Rows are one point carried round by a steady rotation, each followed by how many steps it has turned.
The counts run from 0 to 567.
[-24.3  47.1 -29.7   6.1   5.2   7.2 -10.1  -4.2  -3.9   5.0  -4.1  18.2
  28.9  -7.6   4.1 -24.7   4.6 -22.2   1.6 -19.8   1.9  12.3  -4.1  -3.9
 -27.0   3.9   5.4  -4.3  34.3  18.3  10.3  -9.6   0.3 -17.8 -12.7   7.4
  16.7  -5.5  26.3] => 356
[ 29.6  13.8  -1.9  -6.0 -21.2   0.0 -37.3  16.1   9.8 -25.9  -5.7  -4.7
  10.7 -39.2  11.1  -2.1  -6.1  -8.2  24.3  -0.3  12.6  13.2  25.8  -2.6
 -12.5  -5.6  13.1  -1.0  -5.8   0.1   6.9   1.1  10.0  -7.1  -1.5   0.7
  37.1 -19.4  19.1] => 391
[ -9.0  10.9 -16.5 -15.3  15.1 -15.1  -7.1   1.3  22.3  -1.8  -4.6  14.9
 -10.6 -24.0  -2.3 -26.1  13.6   8.7   5.9 -32.3  13.7  -2.7  -6.0  10.6
 -34.4   0.0  12.1  11.9  37.9   3.0  -5.0 -13.4  -0.1 -15.6  24.5  16.6
  -1.6  31.4   6.5] => 498
[ 19.8  -3.8 -10.7   1.0   6.6 -11.0 -13.6  -7.6  15.5 -12.4 -15.6  -7.2
   5.2 -13.4  15.0 -31.4  24.2 -35.6   0.1   9.8   8.7  -5.5  10.1   0.5
  -7.4  26.8  -1.6  12.4  12.5 -21.8  18.1  30.4   3.2 -25.9  17.1  20.1
   7.4 -16.6  25.0] => 312
[-13.7  14.2 -18.8   7.4  10.8 -14.2   7.1   0.3   0.8 -23.5  -8.1   5.1
  24.4  -9.4  13.5   2.0  -1.3  17.9  -2.6 -24.9   9.7   8.3 -12.2   3.9
 -44.1   2.9  22.3  26.9  39.3  25.4  -5.6  -3.7 -16.6 -10.0  17.5   8.4
 -14.6  -5.2   5.9] => 458
[ -1.8  34.2  -3.5  22.9 -14.0 -10.2 -26.7   6.3   3.8  -6.2  -5.6  -5.6
  33.7 -26.9  15.5 -13.0 -12.4 -26.3   1.8  21.8   9.2  21.2   1.7  -9.4
 -16.7   1.9  10.1  -8.7  17.5  10.4   2.2  17.0   1.0  -7.2 -13.0  10.1
   7.0   0.1  28.7] => 493
[-11.8  24.8  -3.7  12.0 -10.5  -8.6   0.2  -4.2   3.1 -31.0  -6.7  14.5
  34.9 -32.2  -8.8  -7.8 -14.5 -11.4   8.8 -26.4 -10.3  25.4   4.8 -12.1
 -13.6  -4.4  22.0  -8.9  28.8  10.5   9.1 -12.4  -1.9 -17.1  -9.7  -1.3
  17.3  -0.8  19.6] => 142
[ 21.7  26.4 -18.4   2.6 -13.7  17.1   0.5 -19.5  -9.1  -9.0 -12.1   6.2
  29.4   4.3   7.1 -10.9  17.3   0.1  12.0  31.2  13.8 -19.7  17.8  -7.1
 -15.1   4.6   2.4   9.7  18.4   7.7  18.9  10.8  -9.5 -33.3   7.4  28.1
  11.1  -7.2  38.6] => 175
[ 32.3  29.2 -23.9 -29.3 -15.5   5.5 -27.7   5.7  -7.5  13.9  -6.1  -7.6
  -5.3 -29.1   8.4 -22.4  -1.6   1.3   2.8  15.1  16.6  -1.0  24.9  -3.1
 -39.1  -2.6   9.0  16.9   1.0  -6.1  -5.7   7.5   1.8   0.4   5.1  29.1
   9.2  22.8   3.5] => 288
[ 15.8   2.9  11.0   1.9 -18.8  -7.0   8.8  -4.9  13.2 -19.9 -18.9  -3.7
  24.1 -42.8  14.2 -17.7 -31.2   1.0   4.3  20.8  -3.0   1.5  28.2  -5.2
 -33.5   9.5  21.3  19.4  -7.5  15.3  -7.5  16.9  -5.2  -5.0  11.4  21.6
 -17.9   4.7   4.0] => 462
[ -8.8  17.4   4.0  47.4  -4.6  -0.5   1.3   9.1 -10.3 -21.5   4.5  -0.2
  11.7 -31.0  -8.8 -19.9 -23.9  14.4  24.7 -19.3  14.5  15.4  -0.1  -6.6
 -30.4  10.7   3.3  18.5   1.7  28.9  27.5   0.8  10.2   5.5  14.3   9.2
  19.5   0.7 -12.9] => 306
[  1.8  21.0 -41.6  16.9   6.6  14.9   4.6 -11.7  -6.7   0.9  11.6  10.5
  38.5   7.7  11.2 -11.4   1.3  15.8  10.4  -5.9  14.7 -10.2  -5.5  -4.1
 -40.9   2.2  14.6  -3.8  13.4  27.7  22.8 -14.0  13.0  -8.4  -5.8   5.4
   7.1 -14.5  25.7] => 80
[ 22.4  -5.4 -26.1  -5.1  13.9   1.6   9.0  -0.9  -9.6 -20.5   6.9  11.2
  34.4 -12.9  35.4 -21.4   6.6  29.2   4.3   1.2   2.6   1.5  12.5  -3.5
 -32.2   0.1  20.4  14.5  12.4   4.1   1.0  -3.7  15.4 -13.2  16.7  28.8
  -7.5  15.6   0.1] => 152
[ -7.5  35.5 -18.6  23.7 -18.0  13.0   5.3 -22.8 -24.7  -6.9  -3.8   8.0
  -1.9 -25.5 -12.4  -3.2  -5.7 -12.4   9.8  11.0  15.8  -5.5   7.3 -15.8
 -24.9  10.2 -16.2   9.6  11.2  19.9  34.5   5.0  -8.5  -9.0  15.3  21.4
  10.7  12.9  24.5] => 134
[  2.7  34.8 -13.7 -19.7  15.2 -13.0   4.4  14.9  15.1   0.6  -0.3 -21.4
  -0.2 -16.7   3.5   2.7 -15.5  -9.0   7.1  14.7  26.4  -4.0 -17.9  13.5
 -40.0  -0.2  -7.7   3.1  30.9  -1.9  20.1  -0.1 -13.7 -18.7   5.5  13.2
  15.1   9.5  28.8] => 24
[-33.0  30.3 -19.4  16.7  -2.9   4.3  15.6 -18.9  -1.1  -3.3 -16.5  26.3
  16.7 -16.8 -12.3 -31.6   1.0 -20.3  -7.4 -16.1   3.5   2.7  -5.8  -4.1
 -37.8   9.9   3.8 -10.8  26.3  26.9  12.2  -6.7  -9.2  -3.2  11.4   6.6
  -3.3  10.1  13.4] => 8
[ 15.1 -27.0 -16.8 -10.5  20.9  -3.5  16.0  10.1  -4.5 -34.8 -14.8  12.5
  21.7 -42.7  27.6   2.2 -14.0 -11.8   7.3 -26.6  13.5   2.7   3.9   0.8
 -25.7   8.7   2.5  14.5   8.7  16.7  19.3   1.7 -17.0 -19.1  12.0  14.6
  -2.1  -6.9  -2.7] => 15
[ 29.4  -0.6 -12.1  -5.6 -10.5  -8.0 -19.4   5.4  -1.9 -30.3  -6.2  -4.1
  14.5 -48.5  -2.6 -24.7 -15.5  18.1  -3.5 -15.0   5.8   9.7  18.2  -3.4
 -37.6  -1.2  -3.3   3.4  -4.6 -12.2 -12.9  10.7  13.9   3.0   8.4  21.5
  19.6  16.8 -16.4] => 502
[ 14.3   3.6 -16.1   7.8   4.3 -10.5   1.5   1.9 -10.5 -13.7  15.2   5.0
  31.6 -39.7  35.4 -12.6 -18.9  19.6  13.6   6.8  -1.8  13.3  24.7 -17.7
 -28.0   0.1  23.9  12.7   6.3  13.3   9.1   2.4  25.4  -1.6   7.1  21.9
   3.5  18.7   0.8] => 153
[ -8.1  11.1  -2.7  19.1 -27.2  -8.9 -15.5  -7.8  10.3 -29.9 -20.0  -0.9
  12.7 -28.3 -12.2 -32.5  24.0 -19.6  -6.7  -1.2   6.8   4.3   9.9   1.9
 -31.6   3.8   5.4 -22.6   2.6 -12.0 -12.2  14.5  17.6   8.4  18.3   1.8
   7.1   0.3  22.6] => 533
[-24.2  31.6  -4.0  -7.2  10.8   0.3   4.6   1.9  25.6 -18.0 -29.4   5.0
   9.9 -18.4  -7.3 -21.7  -2.2 -25.0   0.0 -36.2   9.7   8.0  -7.8  17.8
 -21.7   8.9  -9.3   2.1  11.1  23.0  -0.6  -3.2 -14.9 -17.9   6.9  14.9
  25.1 -14.4   8.3] => 47
[-12.0  26.3  -9.7   4.3 -12.5  -5.7  10.0 -23.1  -9.7 -17.2 -12.2   9.8
  24.3 -29.4  -1.9  -3.1 -17.8 -12.1  -6.5  15.4  -3.5  10.6  13.0 -11.0
 -13.6 -11.2   6.5  -6.6  21.2  -6.5  23.1   6.2  -2.0 -37.3  -7.8  19.8
  10.8  10.6  41.4] => 451
[ -0.5  40.5   5.9  -8.0 -12.5   8.3  -9.8   2.7  -7.0   1.5  -8.9   1.3
  -3.3 -20.7  -7.0 -14.4  18.0  25.1  -0.6   6.3  27.2   8.3  17.9 -11.9
 -38.6  12.3  13.9  20.8  27.0   7.6  -8.1 -11.7   6.8  -7.4  18.1  23.6
  -2.6  33.3  16.1] => 246
[-16.0  22.3   5.5 -24.8  17.6 -13.6  -3.8  -5.7  21.2 -20.0  -5.1 -17.6
   7.6 -38.8  -6.5   2.4   3.3 -17.6 -13.5  -5.4  37.3 -11.6 -13.8  -2.6
 -19.6  32.2  -8.9  -7.4   1.0  -5.8   3.0 -13.1  19.4 -12.7  10.9   8.5
  22.7   0.5  23.3] => 158
[ -9.5   6.5  14.9  18.7   3.1   6.3  19.7   9.3   5.6 -17.5 -19.0  -3.3
  17.2 -13.0  -5.0 -26.5  -3.3  -4.6   4.3 -19.4   7.0  10.6   3.5 -10.4
 -30.8  45.0  22.0  14.8   0.7  19.7  22.6   4.5  -8.8 -16.7  13.4   6.7
  -7.2 -34.4   1.1] => 519
[-19.4  37.5  -1.4  -6.5   2.4  -2.5  -2.7 -18.3  14.2  -0.4 -11.7   2.4
   6.4 -32.1 -23.2 -20.9  -3.5   1.5 -21.4 -31.1  13.3  -7.2  -4.1  -0.5
 -37.0  31.0  -3.6  10.9  26.9   1.0 -13.1  -4.9   1.3 -12.6  -0.2  15.2
   8.1  10.7  -2.2] => 284
[-10.1   7.5 -11.8   4.4  16.1  -7.3   1.0  -1.4  -4.0  -9.2   2.2  -8.6
 -11.6 -34.4  28.1  13.6  10.1 -22.3  19.4   0.4  12.5   1.3   1.5 -10.6
 -11.7   5.4  -1.7  23.0  29.2  23.0  30.4   0.3   2.4  -9.3  22.1  17.6
  11.1  17.8  27.0] => 96
[ 12.5  14.7   3.6 -20.9   1.7  -2.1   0.7   1.3   7.1  -3.7 -19.9   3.9
   2.0 -44.2   5.0 -25.0 -23.8 -34.1  -0.9   1.5  16.8   9.3   1.5  10.7
 -17.6  23.1  -8.9  -8.3   8.3   8.3  14.2   8.5 -16.8 -13.9  10.3  31.7
  -0.2  32.9   5.2] => 188
[ -3.9  -6.8  -7.1  -4.3  -1.6  -6.4   3.9  -4.8 -14.6 -49.2 -13.7  -8.1
  19.8 -37.4  11.8  21.2   7.7   7.0 -13.9   3.9  33.7 -12.7   9.1 -15.9
 -17.5   2.6 -14.3   4.1  -9.9  -1.6   4.9  -3.5   6.6 -17.4  25.1  12.4
   4.2  -4.1  21.6] => 545
[-19.8  39.1 -13.9 -10.4  12.6  -3.7   3.0   3.2  10.5   1.8   9.0   1.5
  11.5  -2.6  -0.8 -28.9  18.4   1.0   5.7  -1.4  21.9  -0.7  -5.8   1.0
 -25.2  23.7  21.9  -5.2  14.7  -6.2   3.1 -21.3  28.4 -19.2  14.1  14.1
  14.4  -0.5  25.0] => 120
[  8.5  14.2 -18.6  18.3  -5.6   3.1  -1.3 -17.8 -11.1 -25.0 -16.1  -2.8
  36.2 -25.0  -1.8   7.0 -16.8  -6.8 -21.8   2.4   1.6   3.1   7.0  -9.1
 -32.8   1.4  -3.5 -27.7  36.0   6.7   4.4  11.5 -14.2 -17.7 -10.3   7.2
  -2.4   0.6  26.9] => 103
[ 36.1   3.0  -3.6   7.8  -7.4  -2.1 -33.1  -6.5  15.9 -26.9 -11.4 -16.0
  12.9 -29.3  12.9   0.9  12.1  -7.1  17.6  -1.2   6.0  -3.1  21.0   4.7
  -9.5  -9.8   1.1 -12.5  28.5  -1.5  -2.7   3.8  20.6 -12.1   6.2   7.3
  40.1   1.4  27.7] => 2
[  9.5  22.4  -2.8  20.0  -0.5   4.0   5.0 -36.1   8.3  -7.3  -3.8  23.5
  41.5 -24.4  -9.3 -18.7 -20.8  13.6   5.7   1.8  -2.6 -14.1  14.3  -5.7
 -10.9  20.6   6.4  -0.5  10.9  20.4  23.3  -1.8  19.6 -24.8  -4.6  17.7
  13.9  -6.6  21.9] => 214
[-18.4   9.3 -26.4   0.4  26.7  -8.9  20.1 -19.7  13.0   2.5 -11.6 -17.4
  23.4  -0.6  12.5 -21.7   5.0  -4.5 -18.2   2.4   8.6 -12.1  -0.8   1.0
 -43.9  28.8   0.0  -4.3  13.3   3.1   2.1   5.4  19.9 -13.3   2.5  14.8
   1.5 -22.0  35.4] => 160
[ 21.4  23.7  -8.1  -6.6  -8.0  15.3  13.7  15.6 -12.5  -4.0  -6.2 -15.6
  -3.0 -27.8  -9.6   3.5 -26.9   3.5  22.4  -0.9   9.2  19.8  14.4   1.3
 -49.4   4.4   9.7 -11.4  26.0  21.1  26.8 -15.5 -11.5  -5.4   6.4   2.7
  15.9  19.9  12.1] => 165
[ 10.9   8.8   0.7  -1.7 -14.5  -2.7 -14.9 -20.0   5.9 -20.7  -6.3  -1.3
  -5.9 -44.7  -4.9   1.2  12.5  14.3  20.8   1.4   0.3  -2.0  39.4 -13.2
 -12.8  -3.5   4.2  12.7  10.7   5.0   8.9  -9.1  22.6 -17.7  19.9  19.3
  38.8   9.2  21.1] => 349
[ 19.4  -2.7 -14.4  -0.2  11.0   0.8 -17.3   2.8  11.7 -33.9  10.0   6.8
  19.1 -21.5   3.4  -6.1  25.4  -1.6  22.0 -37.1   1.7  -2.0  -0.6   2.3
 -11.2  17.2  19.6   1.4  36.4   1.1  13.9 -11.5  20.0 -17.3  16.9   0.3
  26.7  -1.3  11.8] => 529
[  9.1  25.9  -4.4 -10.1 -22.7 -12.5 -17.7  -3.2   1.4  -6.9 -10.5   4.5
   5.3 -27.4  -4.6 -14.7   0.0  -6.3 -10.9  15.2  14.2  11.5  13.2 -11.4
 -20.2 -13.2   5.3 -17.4  19.8 -23.6  15.1  -0.5   7.1 -34.8  -9.1  15.1
  14.3  18.4  45.3] => 452
[-14.1  21.8 -15.9 -11.0  15.3   1.3  -7.6  10.6 -13.3   8.3 -16.1  -2.4
   7.9 -28.1  26.8 -11.9   4.2 -22.2 -14.0 -20.5  24.9  11.8   4.8 -10.5
  -7.7  14.3 -21.8  -2.6  13.8  13.4  31.8  -0.3   3.1 -26.3  -8.4  28.4
  16.0   9.7  13.3] => 230
